One hidden turn or mirror swaps the rows below in pairs. Which row is each named row swapped with?
vin: [  7.2  27.8  -3.7  -4.5  -5.3  -2.6   8.2   3.3 -13.1  -3.4  -4.8 -33.5
   4.4   3.0 -16.6  -2.1  -3.0   2.0  -7.4  -0.9]
dur: [ -3.7  10.3  -2.9 -13.7 -11.0  -5.4   2.9  -7.1   5.7  -0.5  -1.2 -18.6
   7.0  -6.8 -17.0  -4.1  14.1   0.2 -16.2  -4.0]
miseb: [-11.3   4.9 -13.9   0.8 -10.9  -2.9  14.8  -9.1 -10.2  10.9   2.4 -13.5
  -0.2   4.3 -12.7   0.6   9.1   8.6   7.7   5.5]
foriv: [ -3.6  13.7  -7.9  -0.2 -13.6  -2.5  11.3 -13.1 -20.9  12.0  -3.4 -12.4
   7.8   4.0 -10.0   3.6  11.9   7.0   8.3   2.4]
tulof: [ -4.6   2.0  -7.9   4.7 -12.3  -2.2  16.0 -13.5 -11.9   8.8  -7.0  -5.8
   0.9   5.1 -14.2  -3.4  10.6  11.3   3.5   2.7]
fek: [  7.5  14.2  -4.4  -8.7 -10.7   7.0  11.4  -3.7   8.7  15.9   5.3 -38.5
   6.5   3.7  -8.4  -6.9  -2.3   4.9 -12.8   0.2]
vum: [ -3.4   5.9   2.4   5.6  -7.1  22.1  14.6 -13.8  -4.3   8.7   6.2 -21.7
   2.1  11.0 -12.1 -12.2   4.0  16.7  -7.9   4.4]
git: [  0.4  11.2  -3.8 -11.7 -15.6  -4.4  -2.9  -8.0  -0.5   3.1  -5.1 -16.5
  13.3  -2.2 -13.9   2.4  17.2  -0.1 -20.1  -4.6]
zomu: [  1.1  15.1  -4.4  -4.8 -13.3   7.4   2.4   0.4   1.0   6.0  -3.0 -29.3
  12.5  19.8  -8.1  -6.3  12.2  22.3   8.2  -1.9]
pazev: [ -4.4  19.4  -8.3   6.9  -6.9   3.3  17.1  -8.5 -14.0   8.4   1.6 -30.8
  -3.3  -0.5  -7.5 -10.4  14.8  -0.8 -10.4  -7.9]
det: [ -4.7  21.1  -9.2  -1.9  -2.9   7.8  20.9  -5.4 -12.7   4.0   0.8 -30.9
   2.0  -2.1  -8.1  -9.3   5.3  -1.6 -13.1 -10.6]
nol: [  0.2  15.9   7.4  -5.7  -5.1  -4.6   3.0   3.4   2.9   9.6 -12.4 -17.1
   5.7  11.4   0.2   0.8   5.4  -5.2  -7.5  -9.6]
betod: [  4.4   8.4   8.7   2.9  -2.8   4.8   1.0   0.0 -23.1   8.3   0.3 -16.4
  -0.6  11.6 -19.0  -1.5   7.2  18.2  -8.8  10.2]
nus: [  2.3   8.3   2.4   3.5  -6.1  -1.0  14.4  -5.7 -13.9   0.7   6.2  -7.9
  15.7  18.2 -11.9   1.3  13.8  22.3   0.7  -7.5]
mados: [  1.4  19.5   8.0  -8.0  -8.6 -11.8   4.4   6.0   2.6   6.7  -6.1 -14.6
   6.5   2.0  -5.0   1.3   2.4  -4.4  -9.1  -9.0]
vis: [ 11.1   7.9  10.8 -13.2 -18.7  13.0   5.3   2.1  -2.7   4.1  -7.1 -16.4
  10.5   0.5 -11.1  -7.6  -2.7   8.3   0.2  -5.1]
zavem: [ 11.7   8.9  11.0 -10.1 -22.1  12.3   5.8  -3.4  -7.4  11.2   1.5 -21.3
  10.8   0.1 -11.4  -9.6  -3.7  17.5   0.0  -5.7]
loga: [ -1.4  11.5   6.9   5.7  -5.3  24.2  10.9  -9.0  -3.8   8.3   0.3 -19.9
   1.9  12.4  -7.0 -14.3   5.8  10.6  -6.4   3.7]
didi: [ 12.7  10.8   9.1 -13.5 -19.2  11.4   8.6  -4.3  -6.9   5.3  -0.4 -15.3
   7.5  -1.7  -6.9  -8.7  -3.5  10.0   4.7  -2.4]
toka: [  2.7   5.2   5.6   5.1  -6.0  -4.6  14.8  -3.9  -7.6   3.2   9.5  -7.7
  17.9  15.3 -13.6  -0.1  14.3  19.2  -1.0  -3.6]
Zaku: [  2.4   5.7   3.8   3.2  -3.4   6.6   3.2  -2.3 -21.3   8.3  -2.0 -25.2
  -0.9  13.6 -20.2  -3.6   6.3  21.5 -10.4   7.2]
zuro: [  7.7  15.5   6.1  -9.7  -4.2  -8.3   5.1   8.6   3.9   9.3 -10.5 -14.7
   8.6   4.6  -4.6   0.5   4.1  -4.0  -7.1  -6.6]
Kurap: [ -4.7  10.1   2.3   3.6  -7.1  -5.5  11.1  -6.0 -12.1   1.6   9.3  -5.7
  11.9  18.1 -12.5   1.7  11.5  19.5   0.4  -3.1]
maliz: [  5.1   5.7   2.2  -2.1  -9.2  -2.1  13.3  -9.1 -12.3   0.6  11.7  -9.2
  15.7  18.5 -14.3   3.4   9.1  17.2  -0.7 -11.5]
bufu: [  2.3  18.3   5.6  -4.1  -1.5  -4.7   8.9   9.6   5.5   8.4  -6.3 -14.7
   9.5   1.4  -2.6   2.5   3.9  -2.2  -5.6 -10.2]
Foro: [  1.9   0.5  -9.4  -7.6  -3.4   5.7   6.1  -1.7 -13.1  10.2  17.0 -22.6
   7.4   6.2 -15.5  -5.9  11.0  -0.7 -18.7   4.0]
zad: [  4.0  30.5  -3.8  -7.3  -4.2  -5.5   9.8   5.9 -10.4   0.2  -3.9 -33.7
   8.7   5.1 -14.0  -4.1  -1.7   7.9 -12.5  -2.9]
bonuz: [  9.8   9.8   7.4 -11.9 -13.6  14.4   9.5  -1.9  -4.1  10.3   0.5 -20.3
  10.4  -3.3  -9.6  -7.9 -11.0  11.7   2.9  -2.6]
luz: [ -1.6  10.0  -4.3 -10.1  -9.1  -7.1   0.0  -3.3   5.7   7.7  -4.8 -19.4
  15.0  -2.4 -13.9  -0.6  16.9   2.4 -21.3  -8.1]
Fem: [  1.0  16.6   2.7  -2.2  -9.1   9.3   0.9  -6.0   5.3   7.1  -1.0 -33.2
  12.5  17.6  -8.3 -13.3  11.8  22.3   3.2   2.3]
depat: [ -3.4  15.3   0.3  -9.5 -11.8   4.9  -0.8  -2.0   1.6   4.7  -1.5 -30.4
  14.4  18.8  -1.4  -9.0  14.4  21.2   3.8  -1.1]
kuf: [  1.0   5.8   4.8   3.2  -3.8   4.7  -2.5  -0.1 -24.2   4.6  -0.6 -24.4
   3.7  12.2 -19.3  -0.1   7.4  19.1 -10.9   7.1]
Tiput: [  5.1  -2.6  -1.8  -3.3  -3.9   3.6   4.5  -6.8 -12.3  14.1  12.3 -26.0
   0.4  10.7 -17.2  -5.7  17.3   4.4 -14.8   9.7]
Mun: [  7.7  26.4  -4.8  -9.0  -3.9  -0.1  10.6   3.3  -9.8  -0.7  -5.5 -33.5
   4.1   5.0 -18.6  -5.3  -4.1   5.2 -12.6  -0.9]
Pup: [ -0.4  16.9  -2.4 -17.4 -10.1  -4.2  -5.4  -8.6  -2.4   3.8  -4.3 -17.6
  17.5  -0.7 -13.2   1.7  16.7   1.0 -14.6  -2.9]
nedi: [  9.8  12.6  -4.5  -6.2 -10.1   3.3  11.7  -3.8   9.5  14.2   8.2 -37.3
   8.1   9.8 -11.6  -6.3  -3.2   4.6 -11.7   2.8]
potob: [ 11.4  11.6  -3.2  -9.3 -12.4   5.2  14.1  -1.9   3.2  15.5  11.7 -38.5
  11.4   6.9  -8.7  -5.9  -2.0  11.9 -10.4  -5.6]
boga: [ -5.4  14.2 -11.9   2.5  -6.5  -2.3  22.6  -9.5 -10.8   8.3   5.5 -31.6
   7.6  -1.4  -8.9 -10.2  11.9   2.4 -12.3  -9.8]
Lemum: [ -5.3   9.5   5.2   8.1  -5.3  23.2  13.7 -12.2  -4.1   9.9   1.3 -20.9
   2.9   7.9 -11.4  -9.6  -0.2  16.9 -10.3  -1.7]
sim: [ -2.3   8.4 -12.5   6.5  -9.3   1.3  17.3 -11.5 -13.0   9.5  -1.3  -6.0
   6.3   5.2 -13.9   0.3  10.9   5.8   7.7   2.2]
lika: [  0.1  13.2 -12.6 -16.1  -8.2  -6.8   1.9  -3.1   8.5   2.7  -4.2 -19.1
  11.3  -0.3 -16.0  -1.6  11.8   3.4 -16.3  -7.4]
Deti: [  2.3   2.8  -6.3  -2.5   1.8   7.9   3.6  -6.3  -7.6  13.5  11.4 -15.3
  -0.4   4.4 -14.0  -7.1  14.4  -2.8 -15.4   5.0]
degim: [ -5.4  10.7 -15.4   4.1 -13.9  -2.6  13.8 -10.6 -15.9   9.2  -4.1  -9.8
   6.9   8.8  -9.8   4.9  11.6   5.7   5.8   1.8]
Mezab: [ -0.8  22.6  -1.9  -5.8 -12.0  11.8  -0.2   0.9   3.2   7.2  -2.0 -29.2
  11.5  20.6  -4.8 -14.0   8.5  15.5   4.6   2.3]

Swapped with vum: fek
Swapped with bufu: toka
Swapped with nus: zuro
Swapped with potob: loga
Swapped with tulof: lika
Swapped with degim: git
Swapped with luz: sim
Swapped with Tiput: det
Swapped with Mun: Zaku

